In the data rows, zero lies at 7.5, halfway between 7 and 8.
Here are some points, each followed by its number:
array([6, 9, 2, 6, 13, 5, 6, 2, 11, 7, 6, 6, 9, 8, 6, 6, 7, 11, 13, 8, 4, 4, 4,
       9, 6, 12]) 0
array([6, 9, 2, 6, 13, 5, 5, 1, 11, 7, 6, 5, 9, 9, 6, 6, 8, 11, 13, 7, 3, 5, 5,
       9, 6, 12]) 1
array([4, 8, 8, 8, 8, 9, 8, 7, 9, 7, 8, 9, 8, 5, 7, 8, 6, 9, 8, 6, 6, 9, 10,
       11, 6, 8]) 2
array([7, 10, 14, 8, 8, 13, 7, 3, 9, 9, 6, 11, 12, 8, 10, 0, 12, 7, 3, 10, 13, 13, 3,
       12, 4, 6]) 3
array([15, 8, 6, 4, 6, 6, 7, 13, 3, 11, 11, 7, 6, 9, 13, 11, 7, 5, 5, 10, 9, 6, 8,
       3, 12, 3]) 4
array([15, 13, 9, 9, 1, 6, 3, 15, 6, 12, 13, 13, 10, 11, 10, 9, 4, 6, 4, 7, 2, 7, 11,
       1, 15, 6]) 5
array([3, 6, 14, 11, 7, 11, 9, 6, 8, 6, 4, 8, 8, 6, 4, 2, 9, 6, 5, 7, 13, 10, 5,
       10, 4, 7]) 6
array([7, 6, 5, 9, 7, 5, 6, 11, 7, 11, 10, 7, 6, 5, 6, 11, 4, 4, 7, 4, 7, 5, 7,
       9, 7, 5]) 7
array([8, 10, 14, 8, 8, 12, 7, 3, 9, 10, 6, 12, 12, 8, 9, 0, 11, 7, 3, 10, 13, 12, 2,
       12, 4, 6]) 8
array([11, 8, 15, 6, 5, 12, 10, 8, 5, 7, 6, 9, 8, 11, 10, 2, 12, 8, 3, 12, 14, 12, 7,
       5, 8, 6]) 9
array([15, 8, 6, 4, 6, 6, 6, 12, 3, 11, 11, 7, 7, 9, 13, 11, 8, 4, 5, 10, 8, 7, 9,
       3, 11, 3]) 10
array([8, 6, 5, 9, 7, 5, 6, 11, 6, 11, 10, 7, 6, 5, 7, 11, 4, 4, 7, 4, 7, 4, 7,
       9, 7, 5]) 11
array([4, 7, 7, 8, 8, 9, 8, 6, 10, 6, 8, 9, 7, 5, 7, 8, 6, 8, 8, 6, 6, 9, 9,
       11, 6, 8]) 12
array([4, 7, 7, 9, 7, 9, 7, 7, 9, 6, 8, 9, 8, 5, 8, 8, 7, 8, 8, 6, 5, 9, 10,
       11, 6, 8]) 13
array([6, 9, 2, 6, 13, 5, 6, 2, 11, 7, 6, 5, 8, 8, 6, 6, 7, 11, 13, 8, 4, 4, 4,
       9, 6, 12]) 14
array([4, 8, 7, 8, 8, 9, 8, 7, 10, 7, 8, 9, 7, 5, 7, 8, 6, 9, 8, 6, 6, 9, 10,
       11, 6, 8]) 15
array([15, 8, 6, 4, 5, 6, 7, 13, 3, 11, 11, 7, 6, 9, 13, 11, 7, 5, 5, 10, 9, 7, 8,
       3, 12, 3]) 16
array([6, 9, 2, 6, 13, 5, 6, 2, 11, 7, 6, 6, 9, 8, 6, 6, 8, 11, 13, 8, 4, 4, 4,
       9, 6, 12]) 17
array([4, 8, 9, 8, 12, 7, 7, 1, 9, 7, 2, 5, 10, 10, 3, 0, 11, 9, 10, 8, 10, 6, 0,
       9, 5, 11]) 18
array([4, 7, 7, 9, 7, 9, 8, 6, 10, 6, 8, 9, 8, 5, 7, 8, 6, 8, 8, 6, 6, 9, 9,
       11, 6, 8]) 19
array([8, 5, 7, 7, 4, 8, 11, 11, 6, 3, 8, 6, 4, 8, 8, 14, 8, 8, 8, 9, 7, 8, 13,
       4, 10, 8]) 20
array([6, 9, 2, 6, 13, 5, 6, 2, 11, 7, 6, 6, 8, 8, 6, 6, 7, 11, 13, 8, 4, 4, 4,
       9, 6, 12]) 21
array([15, 8, 6, 4, 6, 6, 6, 12, 3, 10, 11, 7, 6, 9, 13, 11, 7, 4, 5, 10, 8, 7, 9,
       3, 12, 3]) 22
array([15, 13, 8, 10, 1, 5, 3, 15, 7, 11, 13, 13, 10, 11, 10, 9, 5, 5, 4, 6, 2, 8, 11,
       1, 15, 6]) 23
array([15, 8, 6, 4, 6, 6, 7, 13, 3, 11, 11, 7, 6, 9, 13, 11, 7, 5, 5, 10, 9, 6, 8,
       3, 11, 3]) 24
array([4, 8, 7, 8, 8, 9, 7, 7, 9, 6, 8, 9, 8, 5, 7, 8, 6, 9, 8, 6, 6, 9, 10,
       11, 6, 8]) 25
array([4, 7, 7, 9, 7, 9, 7, 6, 10, 6, 8, 9, 8, 5, 8, 8, 7, 8, 8, 6, 5, 9, 10,
       11, 6, 8]) 26
array([7, 6, 5, 9, 7, 5, 6, 11, 6, 11, 9, 7, 6, 5, 6, 11, 4, 4, 8, 4, 7, 5, 7,
       9, 8, 5]) 27
array([3, 6, 14, 12, 7, 11, 9, 5, 8, 6, 4, 8, 9, 6, 4, 2, 10, 6, 5, 6, 12, 10, 6,
       10, 5, 7]) 28
array([15, 8, 6, 4, 5, 6, 7, 13, 3, 11, 11, 7, 6, 9, 13, 12, 7, 5, 5, 10, 9, 6, 8,
       3, 11, 3]) 29
array([6, 9, 2, 6, 13, 5, 5, 1, 11, 7, 6, 6, 9, 8, 7, 6, 8, 11, 12, 7, 3, 5, 4,
       9, 6, 11]) 30
array([4, 7, 7, 9, 8, 8, 8, 6, 10, 6, 8, 9, 8, 5, 8, 8, 6, 8, 8, 6, 6, 9, 10,
       11, 6, 8]) 31
array([4, 8, 7, 8, 8, 9, 8, 7, 9, 7, 8, 9, 8, 5, 7, 8, 6, 9, 8, 6, 5, 9, 10,
       11, 6, 8]) 32
array([8, 10, 15, 8, 8, 13, 7, 3, 9, 10, 6, 11, 11, 8, 9, 0, 11, 7, 2, 10, 13, 12, 3,
       12, 4, 6]) 33
array([6, 9, 2, 6, 13, 5, 5, 2, 11, 7, 6, 5, 8, 8, 6, 6, 7, 11, 13, 8, 4, 4, 4,
       9, 6, 11]) 34
array([4, 8, 7, 9, 8, 9, 7, 7, 9, 7, 8, 9, 8, 5, 7, 8, 6, 8, 8, 6, 6, 9, 10,
       11, 6, 8]) 35
New points follow, each followed by the number of its nearest point above by angle.
array([7, 6, 5, 9, 7, 5, 6, 11, 6, 11, 9, 7, 6, 5, 7, 11, 4, 4, 8, 4, 7, 5, 7,
       9, 8, 4]) >> 27
array([6, 4, 14, 10, 4, 10, 13, 10, 4, 3, 5, 5, 5, 9, 4, 8, 11, 6, 5, 9, 14, 10, 9,
       3, 8, 7]) >> 9
array([7, 5, 7, 8, 4, 8, 11, 11, 5, 3, 8, 6, 5, 8, 9, 14, 8, 8, 8, 8, 6, 9, 14,
       4, 9, 8]) >> 20
array([7, 10, 14, 8, 8, 13, 6, 3, 9, 9, 6, 11, 12, 8, 10, 0, 12, 7, 3, 9, 13, 12, 3,
       12, 4, 6]) >> 3
array([11, 8, 15, 6, 4, 12, 10, 7, 5, 6, 6, 8, 9, 11, 11, 2, 13, 7, 3, 12, 14, 12, 7,
       5, 8, 6]) >> 9
array([3, 6, 14, 11, 7, 11, 10, 6, 8, 6, 4, 8, 8, 6, 4, 2, 9, 7, 5, 6, 13, 10, 5,
       10, 4, 7]) >> 6
array([8, 5, 7, 7, 4, 8, 11, 11, 6, 3, 8, 6, 4, 8, 8, 14, 8, 8, 8, 9, 7, 9, 13,
       3, 10, 8]) >> 20
array([8, 5, 7, 7, 5, 8, 11, 11, 6, 3, 9, 6, 5, 8, 8, 14, 8, 8, 8, 9, 7, 9, 13,
       4, 10, 7]) >> 20
array([6, 4, 15, 9, 3, 10, 13, 10, 4, 4, 4, 6, 5, 9, 5, 8, 10, 7, 5, 9, 14, 10, 9,
       3, 8, 8]) >> 9
array([7, 5, 7, 8, 5, 8, 11, 11, 6, 2, 8, 6, 5, 8, 9, 14, 8, 8, 8, 8, 6, 9, 14,
       4, 10, 8]) >> 20
array([7, 7, 5, 9, 8, 5, 6, 11, 6, 11, 9, 7, 6, 5, 6, 11, 4, 5, 8, 4, 7, 5, 8,
       9, 8, 6]) >> 27
array([7, 5, 7, 7, 4, 8, 11, 10, 6, 2, 8, 6, 5, 8, 9, 14, 8, 8, 8, 9, 6, 9, 13,
       4, 10, 8]) >> 20
array([5, 8, 9, 8, 12, 7, 7, 1, 9, 7, 2, 5, 9, 9, 3, 0, 11, 9, 10, 8, 11, 5, 0,
       8, 5, 11]) >> 18
array([3, 6, 14, 11, 6, 11, 9, 6, 8, 6, 4, 9, 8, 6, 4, 2, 9, 6, 5, 7, 13, 10, 5,
       10, 4, 7]) >> 6
array([6, 4, 14, 10, 4, 10, 13, 10, 4, 3, 4, 5, 6, 9, 5, 8, 11, 6, 5, 9, 14, 10, 9,
       3, 8, 7]) >> 9
array([6, 4, 14, 10, 3, 10, 13, 10, 4, 3, 4, 5, 5, 9, 5, 8, 11, 6, 5, 9, 14, 10, 9,
       3, 8, 7]) >> 9
array([11, 8, 15, 6, 5, 12, 10, 8, 5, 7, 6, 8, 8, 11, 10, 2, 12, 8, 3, 12, 15, 12, 7,
       5, 8, 6]) >> 9
array([7, 5, 8, 7, 5, 8, 11, 11, 6, 3, 8, 6, 4, 8, 8, 13, 7, 9, 8, 9, 7, 9, 14,
       4, 10, 8]) >> 20
array([6, 4, 15, 9, 4, 10, 12, 10, 4, 4, 4, 6, 6, 9, 4, 7, 11, 7, 5, 9, 14, 10, 10,
       3, 8, 8]) >> 9
array([8, 5, 7, 7, 5, 8, 11, 11, 6, 3, 8, 6, 4, 8, 8, 14, 7, 8, 8, 9, 7, 9, 13,
       4, 10, 8]) >> 20
array([4, 8, 7, 8, 8, 9, 8, 7, 9, 7, 8, 9, 8, 5, 7, 8, 6, 9, 8, 6, 5, 9, 10,
       11, 6, 8]) >> 32
array([7, 5, 7, 8, 4, 8, 11, 11, 5, 2, 8, 6, 5, 9, 9, 14, 8, 8, 8, 8, 6, 9, 14,
       4, 10, 8]) >> 20
array([3, 6, 14, 12, 7, 11, 9, 5, 8, 6, 4, 8, 9, 7, 4, 2, 10, 6, 5, 6, 12, 10, 6,
       10, 4, 7]) >> 28
array([5, 8, 9, 8, 12, 7, 7, 1, 9, 8, 2, 5, 9, 9, 3, 0, 11, 10, 10, 8, 11, 5, 0,
       8, 5, 11]) >> 18
array([7, 4, 14, 10, 4, 10, 13, 10, 4, 3, 4, 6, 5, 9, 5, 8, 11, 6, 5, 9, 14, 10, 9,
       3, 8, 7]) >> 9
array([11, 8, 15, 6, 5, 12, 10, 7, 5, 6, 6, 8, 8, 11, 10, 3, 12, 7, 2, 12, 14, 12, 6,
       4, 8, 6]) >> 9
array([4, 7, 7, 8, 8, 9, 8, 7, 9, 7, 8, 9, 8, 5, 7, 8, 6, 9, 8, 6, 5, 9, 10,
       11, 6, 9]) >> 32
array([8, 5, 7, 7, 5, 8, 11, 11, 6, 3, 8, 6, 4, 8, 8, 14, 7, 8, 8, 9, 7, 9, 13,
       4, 10, 7]) >> 20
array([6, 4, 15, 10, 4, 10, 12, 10, 4, 4, 4, 5, 5, 9, 4, 8, 10, 7, 5, 9, 14, 10, 10,
       3, 8, 8]) >> 9
array([4, 8, 9, 9, 12, 7, 7, 1, 9, 7, 2, 5, 10, 10, 3, 0, 11, 9, 10, 8, 10, 6, 0,
       9, 5, 11]) >> 18
array([6, 4, 14, 10, 4, 10, 13, 10, 4, 3, 5, 5, 5, 9, 5, 8, 11, 7, 5, 9, 14, 9, 9,
       3, 8, 7]) >> 9
array([6, 4, 14, 10, 3, 9, 13, 10, 4, 3, 5, 5, 5, 9, 5, 8, 11, 6, 5, 9, 14, 10, 9,
       3, 8, 7]) >> 9
array([4, 8, 9, 9, 12, 7, 7, 1, 9, 7, 2, 5, 10, 10, 3, 0, 11, 9, 10, 8, 10, 6, 0,
       8, 5, 11]) >> 18
array([6, 4, 14, 10, 3, 10, 12, 10, 4, 2, 4, 5, 6, 10, 5, 8, 11, 6, 6, 9, 14, 10, 10,
       3, 8, 7]) >> 9
array([8, 5, 7, 7, 5, 8, 11, 11, 6, 3, 8, 6, 4, 8, 8, 14, 8, 8, 8, 9, 7, 9, 13,
       3, 10, 8]) >> 20
array([6, 4, 15, 10, 4, 10, 12, 10, 4, 4, 4, 6, 5, 9, 4, 8, 11, 7, 5, 9, 14, 10, 10,
       3, 8, 8]) >> 9
array([7, 6, 5, 9, 7, 5, 6, 11, 6, 11, 9, 7, 6, 5, 7, 11, 4, 4, 8, 4, 7, 5, 7,
       9, 8, 5]) >> 27
array([8, 5, 7, 7, 4, 8, 11, 11, 6, 3, 9, 6, 4, 8, 8, 14, 8, 8, 8, 9, 7, 9, 13,
       4, 10, 8]) >> 20
array([4, 7, 7, 9, 7, 9, 8, 7, 10, 6, 8, 9, 8, 5, 7, 8, 6, 8, 8, 6, 6, 9, 9,
       11, 6, 8]) >> 19
array([3, 6, 14, 11, 7, 11, 9, 6, 8, 7, 4, 9, 8, 6, 4, 2, 9, 6, 5, 6, 13, 10, 5,
       10, 4, 7]) >> 6
array([6, 4, 15, 10, 4, 10, 12, 10, 4, 4, 4, 6, 6, 9, 4, 8, 10, 7, 5, 9, 14, 10, 10,
       3, 8, 8]) >> 9
array([7, 5, 7, 7, 5, 8, 11, 11, 6, 4, 8, 6, 5, 8, 8, 14, 8, 9, 8, 9, 7, 9, 14,
       4, 10, 8]) >> 20
array([4, 7, 7, 9, 7, 9, 8, 7, 10, 6, 8, 9, 8, 5, 7, 8, 6, 8, 8, 6, 6, 9, 9,
       11, 6, 8]) >> 19
array([4, 8, 8, 8, 8, 9, 8, 7, 9, 7, 8, 9, 8, 5, 7, 8, 6, 9, 8, 6, 6, 9, 10,
       11, 6, 8]) >> 2
array([3, 6, 14, 11, 7, 11, 9, 6, 8, 6, 4, 9, 8, 6, 4, 2, 9, 7, 5, 6, 13, 10, 5,
       10, 4, 7]) >> 6
